In the data rows, 50 means zero.
Here are some points:
52:46:57:71:37:47:50:55:54:53:50:63:57:50:70:55:47:52:65:38:46:39
61:70:50:71:80:55:85:67:35:63:71:37:53:45:35:20:28:87:64:29:57:33
55:54:63:94:43:48:64:50:56:69:54:75:57:47:84:57:40:65:79:14:45:33
47:47:54:59:40:42:45:41:58:52:45:65:50:57:65:61:53:40:49:46:41:55
38:33:41:22:25:53:20:43:57:40:21:66:39:61:66:77:66:21:25:78:40:55
58:58:57:89:55:52:76:58:45:63:57:70:54:47:77:57:32:80:75:24:47:28
70:52:58:92:67:53:82:46:44:69:63:65:60:46:65:37:42:81:94:14:49:33
46:41:44:36:38:46:32:48:54:49:34:60:43:53:59:67:55:38:37:69:45:47
41:32:41:9:24:44:17:28:62:41:27:60:38:62:62:79:73:17:25:77:39:67
32:32:43:6:28:54:13:39:63:37:25:45:47:65:50:71:70:14:15:89:45:64
45:34:61:82:24:50:44:36:69:56:34:91:68:51:92:75:56:40:77:32:38:41
42:35:38:17:43:60:34:34:57:41:32:45:48:62:37:51:59:37:40:77:46:60
53:46:57:71:44:45:63:38:56:59:46:70:55:55:70:60:56:52:73:32:39:54
60:59:56:82:57:50:70:57:52:59:61:58:54:48:58:40:35:73:81:24:48:41
53:50:56:65:55:57:59:45:52:56:53:52:61:48:50:49:54:52:63:39:51:52
55:74:44:31:74:53:65:76:26:45:64:13:30:39:18:26:29:68:28:60:66:46
46:43:66:95:24:42:54:41:67:59:47:87:65:44:94:76:52:50:86:13:36:39
54:46:62:94:33:39:50:42:67:63:48:86:61:44:89:83:56:45:76:20:37:46
45:37:57:72:39:47:48:34:64:48:50:67:73:51:64:57:57:39:71:31:38:55
40:51:36:0:45:47:21:60:44:38:42:34:22:58:35:61:58:34:0:99:50:58
48:45:52:36:37:46:29:45:55:51:43:56:38:57:59:71:66:25:36:60:44:66
58:78:37:19:86:42:57:88:21:40:71:0:18:39:0:15:26:70:17:70:65:51
40:52:51:28:28:44:25:49:51:36:50:46:43:42:49:65:63:18:25:66:50:61
65:65:49:60:81:53:81:63:35:51:73:21:57:43:21:13:33:83:60:33:62:44
52:55:39:9:60:49:35:56:41:35:63:14:33:45:8:29:47:49:15:78:59:63
Here are 16 more points, each followed by its number:
68:61:53:87:82:53:97:61:39:65:71:44:62:48:46:21:29:91:86:19:57:37 0
67:69:44:58:89:52:86:71:26:59:68:26:43:46:22:15:23:93:56:39:61:36 1
47:54:47:47:62:52:58:56:44:44:61:36:54:45:38:37:40:57:48:48:56:48 2
45:37:59:53:26:45:30:38:58:51:38:79:51:54:78:78:68:24:53:47:33:57 3
45:42:51:53:38:50:42:50:56:53:35:63:54:53:67:61:44:49:53:54:48:38 4
53:55:59:79:47:43:52:52:49:62:56:64:56:43:64:63:49:53:65:26:48:42 5
46:57:35:8:47:45:30:60:44:46:43:32:19:56:27:55:52:36:12:83:55:59 6
42:50:35:0:47:48:23:56:45:39:38:34:25:55:26:54:56:27:9:92:51:60 7
48:31:64:92:33:65:62:27:66:61:35:91:78:60:94:65:52:61:98:23:40:35 8
52:64:38:10:72:48:48:68:33:36:62:13:34:44:4:21:38:58:17:73:66:51 9
61:68:47:59:68:51:70:70:28:51:75:29:48:41:23:19:26:83:54:42:60:37 10
38:40:49:16:26:48:15:30:59:42:28:57:38:60:58:78:84:13:26:81:45:70 11
56:59:64:94:50:48:72:53:51:59:73:61:67:33:59:39:40:63:84:8:50:42 12
58:60:38:16:74:46:49:69:28:36:64:11:28:48:1:26:41:56:14:74:59:60 13
50:43:55:67:41:54:55:43:64:54:48:65:61:44:65:55:53:56:62:39:50:43 14
69:66:56:78:91:50:91:60:34:67:76:35:57:41:30:16:40:87:74:19:56:50 15
Which of these numbered points is nearest to each point below, ignoring the 2 directions in which the first points spread most? Its number follows each.
41:24:65:78:6:55:23:27:83:52:26:93:70:55:96:96:74:26:69:41:36:55 > 14
38:35:56:79:19:52:40:37:71:59:28:92:63:55:99:82:56:42:73:38:41:36 > 4
54:45:53:77:70:61:83:49:51:58:57:53:71:61:49:25:35:79:82:30:51:38 > 8
50:48:50:66:42:46:49:47:57:55:42:68:54:52:69:65:50:47:59:45:46:46 > 7
33:42:40:5:29:47:11:46:61:34:30:44:38:58:44:67:65:18:12:87:47:57 > 9
49:38:56:66:28:56:46:34:61:52:39:76:67:49:77:70:63:41:65:44:41:51 > 14
69:83:40:25:93:52:75:82:11:49:86:0:29:40:0:0:30:79:26:52:69:49 > 3
39:34:62:65:19:42:33:28:74:46:38:81:64:49:82:79:73:17:66:32:38:59 > 12
56:46:59:77:41:53:65:39:61:57:55:71:63:42:68:49:53:56:73:26:48:49 > 14
56:47:60:75:60:47:67:45:54:58:60:55:66:49:52:47:53:58:73:24:47:57 > 15
53:35:54:58:27:47:41:23:67:59:35:83:55:60:82:80:72:35:67:42:36:56 > 11
42:43:36:6:48:51:24:47:48:41:25:41:31:64:42:63:65:29:14:91:50:65 > 1
51:67:41:20:71:45:48:77:26:38:71:5:40:39:3:21:39:53:20:65:63:57 > 12
43:34:56:59:25:50:37:40:60:55:26:79:53:55:93:78:55:42:56:51:41:41 > 4
59:55:56:75:60:49:67:50:45:57:67:54:57:39:47:41:49:64:71:26:50:47 > 13
63:55:52:84:84:51:93:48:44:63:63:44:68:50:44:26:34:86:84:23:55:40 > 0
44:37:59:67:19:48:29:34:70:53:36:90:55:59:92:90:72:24:60:40:29:55 > 3
38:28:51:46:24:60:33:31:66:47:22:72:58:65:76:75:63:28:55:63:41:54 > 8
56:62:55:70:75:55:83:63:41:47:72:28:71:43:34:17:26:83:71:29:65:34 > 2
50:57:41:8:65:40:39:63:38:29:67:7:37:37:0:24:48:43:10:78:64:61 > 12
44:29:58:69:10:49:27:26:74:59:29:95:58:56:99:95:76:26:71:36:34:46 > 7
56:50:67:86:40:45:60:39:54:64:58:82:56:46:81:64:59:50:84:15:41:47 > 3
38:39:35:0:39:51:11:40:51:32:26:33:26:65:26:60:72:10:0:99:50:78 > 13
44:48:60:59:26:47:30:45:55:52:35:72:50:45:76:80:71:31:48:43:43:54 > 5
53:60:52:62:79:54:74:65:38:50:74:25:65:45:25:9:36:73:68:33:60:44 > 2
48:54:49:48:49:46:40:57:45:49:59:43:43:40:40:43:42:52:41:54:46:47 > 10
57:86:47:28:82:43:62:97:12:33:99:0:34:18:0:0:18:69:18:56:74:46 > 12
45:43:53:54:35:50:40:40:62:51:40:67:56:56:70:65:55:39:55:49:43:49 > 9
50:42:56:71:23:44:40:45:67:60:34:90:48:55:92:88:61:38:62:35:34:48 > 6
65:51:52:94:78:54:91:47:46:70:62:52:68:54:49:35:35:84:91:17:56:40 > 0
38:39:51:48:37:56:36:39:61:42:47:50:59:54:50:51:56:37:48:55:50:59 > 2
56:63:56:77:62:51:72:56:43:55:64:49:58:36:52:37:36:74:71:24:60:39 > 9
47:54:61:99:49:49:71:63:54:58:62:70:73:37:75:45:24:79:92:13:49:17 > 4
45:37:53:41:30:46:28:40:63:48:28:70:46:56:76:82:68:29:46:64:42:55 > 7
39:28:53:67:19:50:36:26:73:58:13:94:59:64:99:95:69:31:65:47:37:47 > 1
41:43:46:26:39:47:32:49:51:43:43:45:48:53:41:58:58:31:27:68:47:56 > 9
47:48:55:38:41:39:35:45:50:46:48:55:42:48:57:65:66:31:35:56:47:60 > 3
59:64:39:22:80:50:57:67:31:42:62:14:35:41:6:23:39:62:25:65:64:56 > 13
43:40:50:52:38:53:41:35:63:46:40:57:60:58:59:57:55:46:55:60:45:52 > 14
43:39:54:61:22:50:32:31:66:56:34:80:52:51:87:83:71:29:58:50:45:54 > 11
47:40:50:29:35:47:25:33:57:46:44:61:42:55:64:69:74:25:34:64:41:67 > 11
52:58:49:47:64:44:60:66:39:44:67:36:49:36:34:26:41:59:43:41:57:46 > 9
47:48:49:42:20:45:26:48:46:53:30:80:33:52:84:90:69:21:38:58:40:48 > 6
41:44:38:0:27:40:0:60:48:38:28:44:12:57:44:74:60:9:0:97:47:64 > 6
56:68:39:43:77:50:65:72:27:45:72:10:41:45:11:13:26:78:42:56:64:41 > 10
51:47:55:75:57:59:70:48:53:55:57:54:71:49:49:35:43:75:79:34:51:40 > 8
30:45:42:5:23:46:6:50:64:29:40:39:39:55:39:65:59:12:8:85:48:68 > 12
51:38:56:81:32:51:52:38:61:60:36:84:60:62:89:72:54:52:76:35:39:41 > 1
49:48:42:37:57:55:55:55:49:47:52:33:56:49:36:33:42:61:43:56:59:47 > 14
57:60:51:66:53:51:61:64:47:56:48:56:49:47:63:54:35:67:59:39:49:33 > 4
40:44:39:1:36:45:15:46:56:32:36:39:32:53:33:64:68:17:10:86:47:69 > 13
48:56:46:33:65:45:52:60:40:41:66:22:47:43:24:31:41:55:36:58:61:54 > 2
37:47:35:0:44:51:15:55:50:36:28:39:29:56:33:60:59:26:7:95:53:59 > 7
41:39:64:76:20:51:38:34:69:55:34:94:65:45:97:82:64:37:74:34:39:49 > 9
51:61:51:43:67:50:54:58:44:38:70:20:53:42:22:24:42:54:44:48:61:55 > 12
